The same turns and mirrors carry the whole set onto itself and the rows of a family onto each other. Which other rows belong to the same family as each row named below? List them in the order they appear above.
These 40 rows form 5 families of 8 rows each.
negi: [ 0.97  3.23 -2.56  3.19 -0.64  1.60 -3.99  0.53 -2.09 -1.06 -1.22  0.01
  0.16  2.57  1.95]
nem: [-3.19 -0.58 -1.98 -0.01  0.00  2.24  0.52 -0.53 -0.75  0.71  0.16  0.77
 -1.05  0.28  3.16]
Leku: [ 0.07  0.07 -0.65  1.06 -0.96  0.75 -0.30 -1.56 -1.06  1.78  1.03  3.89
 -3.71 -0.19 -0.76]
tol: [-1.58  1.84 -3.39  1.91  2.14  0.05 -2.11 -0.14 -1.86  1.58  2.46 -2.75
 -0.24  4.63  1.23]
Mimas: [-0.80  0.24 -1.61  3.18 -2.03 -0.41 -1.61 -0.01 -1.22  1.66  3.55 -0.93
 -2.28  3.13  0.14]
futo: [-1.15  1.00 -0.40  2.66 -1.03  0.02  0.10 -0.86 -0.94  1.13  3.52 -3.37
 -1.29  2.31 -0.19]
kep: [-1.81 -1.57 -0.49  0.87 -0.48  0.60  0.43 -0.04 -1.16 -0.42  2.46  0.01
 -0.59  0.25  2.40]
dagip: [ 1.53  4.19 -1.74  2.05 -0.29 -0.82 -4.60 -1.20 -1.99 -1.75  1.58 -0.89
 -0.07  2.28  0.30]
muze: [-0.37  3.06 -1.97  0.93  1.85  0.99  0.33 -2.71 -1.28  4.23  0.00  1.47
 -3.10 -0.06 -2.52]
suzu: [ 2.05  3.46 -2.63  2.73  1.21  0.20 -4.26 -0.16 -2.56 -1.21  0.18 -0.63
 -0.55  3.77  0.39]
Fes: [-0.70  4.37  0.52 -0.23  1.03  0.23 -0.09 -2.50 -0.97  1.02 -0.47 -0.18
 -0.81 -0.46 -3.56]
vig: [ 0.62 -0.14 -1.41  1.62  0.72  1.57 -0.41 -0.68 -1.82  2.01 -0.79  3.94
 -3.97  1.24 -0.83]
Legik: [ 1.14  4.84 -0.90 -0.23  1.38 -0.01 -1.71 -3.27 -1.43 -2.13  0.09 -0.93
 -0.43 -0.99 -0.29]
zurab: [-0.61  5.26 -1.21 -1.11  2.16 -0.53 -3.26 -2.78 -1.40 -0.73  0.82 -0.54
  1.28  0.51 -0.52]
mez: [-1.99  3.98 -2.33 -0.93  1.43  1.18 -2.44 -1.30 -1.38 -1.55 -1.42 -0.79
  1.67  0.36  2.10]
fimor: [-0.18 -0.55 -0.91  1.51 -0.78  0.74  1.03 -2.23 -0.81  0.17  2.88 -0.48
 -3.18 -0.02  2.01]
tari: [ 2.26  3.76 -3.34  1.97  1.32  0.03 -4.32 -0.86 -2.56 -1.50 -0.27  0.66
  0.07  0.89  1.61]
Fen: [-2.37  2.18 -4.22  2.14  1.19  1.60 -2.35  0.15 -1.58  2.61  0.82 -1.67
  0.33  3.49  2.73]
simo: [-0.02  4.96 -0.72 -0.08  0.41 -0.54 -2.63 -1.95 -1.39  0.80 -0.87  2.10
 -1.01  0.19 -3.75]
ziki: [ 0.40  3.63 -3.32  3.31  1.09 -0.17 -2.30 -1.49 -1.72  2.13  2.70 -3.32
 -1.16  3.12  0.04]
Gobu: [-1.57 -1.77 -1.47  0.10  1.21  1.46  0.73 -1.13 -1.24  0.53  1.89  1.10
 -2.48  1.19  2.56]
fef: [ 0.79 -0.72 -2.60  1.89  0.10  1.17 -0.71 -0.61 -1.98  1.31  0.39  3.73
 -3.18 -0.27  1.75]
fet: [ 2.90  4.64 -1.84  2.80  1.96  0.83 -3.44 -2.48 -2.07 -0.35  1.29 -1.06
 -0.26  1.62  0.81]
Sanev: [-2.30  3.36 -1.40 -0.47  0.35 -0.85 -0.70 -0.41 -1.46  1.40 -1.75  0.89
 -0.64 -0.17 -3.83]
mufo: [-2.58  3.22 -3.28 -0.30  2.47  2.25 -1.07 -1.11 -1.28  3.64 -2.18  2.08
 -0.63  0.65 -0.10]
pemal: [-0.46  2.34 -2.85  2.27  1.27 -0.08 -3.22 -1.45 -1.58  1.34  4.09 -1.85
  0.14  3.32  2.23]
zaf: [-2.19 -1.07 -0.95  0.64 -0.06  0.62  0.48 -1.71 -0.63  2.26  3.65  0.81
 -2.32  0.84  1.44]
dus: [-0.21  3.02 -3.57  3.16  2.23  0.39 -3.48  0.16 -2.32  2.69  1.76 -1.33
  0.98  3.68  0.67]
fiv: [-0.03  4.02 -1.84 -1.18  3.22  0.22 -2.68 -2.17 -1.93 -2.41 -0.47 -0.24
  0.84  1.08  0.87]
rovig: [-1.85  4.17 -0.95  0.51 -0.91  0.99 -2.03  0.31 -1.31  0.18 -3.22  0.68
  0.12  1.00 -2.52]
kog: [-2.02  2.41 -2.06 -1.09  3.49  1.12 -0.14 -1.81 -1.43  3.19 -1.12  2.24
 -1.71  0.94 -2.14]
par: [-0.07  0.81 -1.57  1.99 -0.92  2.81 -1.14  0.07 -1.52  1.38 -2.23  3.88
 -2.42  0.44  0.67]
Kofik: [-0.96  2.77 -1.45 -0.94  2.63  0.96 -0.82 -2.98 -1.08  3.16  0.33  3.61
 -1.64 -0.50 -1.22]
ber: [-2.58  0.71 -2.36  2.33 -1.53 -1.22 -1.05  1.16 -1.42  1.17  1.97 -2.73
 -0.68  2.68 -0.58]
nesot: [-0.66  3.74 -0.26 -0.60  0.75 -0.26 -1.49 -0.80 -1.59 -0.98 -2.14  0.88
 -0.79  0.93 -3.66]
Zufov: [-2.56  0.37 -1.39  2.84 -2.72  1.25 -0.91  1.72 -1.08  1.12  0.03 -1.00
 -1.05  2.92  0.21]
Fomo: [-1.44 -0.81 -1.03  2.42 -1.61 -0.13 -0.39  0.93 -1.39 -0.12  2.08 -1.56
 -2.01  3.51 -0.09]
Vute: [-1.05  1.79 -2.31  1.17  2.70  1.39 -0.76 -0.63 -1.80  4.88 -0.39  3.27
 -1.25  0.71 -1.56]
Noloz: [-0.68  3.51 -0.24 -1.18  1.58  0.10 -1.80 -1.35 -1.63 -2.36 -0.59  0.43
  1.67 -0.90 -0.09]
labut: [ 1.52  0.59 -0.85  2.33  1.01  2.14  0.34 -2.52 -1.42  2.75  1.44  2.52
 -3.48  0.00  0.60]

The rest of the family of vig: tol, suzu, Gobu, fiv, kog, nesot, Fomo
The rest of the family of fef: kep, tari, Sanev, dus, ber, Vute, Noloz
The rest of the family of pemal: Leku, Mimas, dagip, zurab, simo, zaf, Kofik

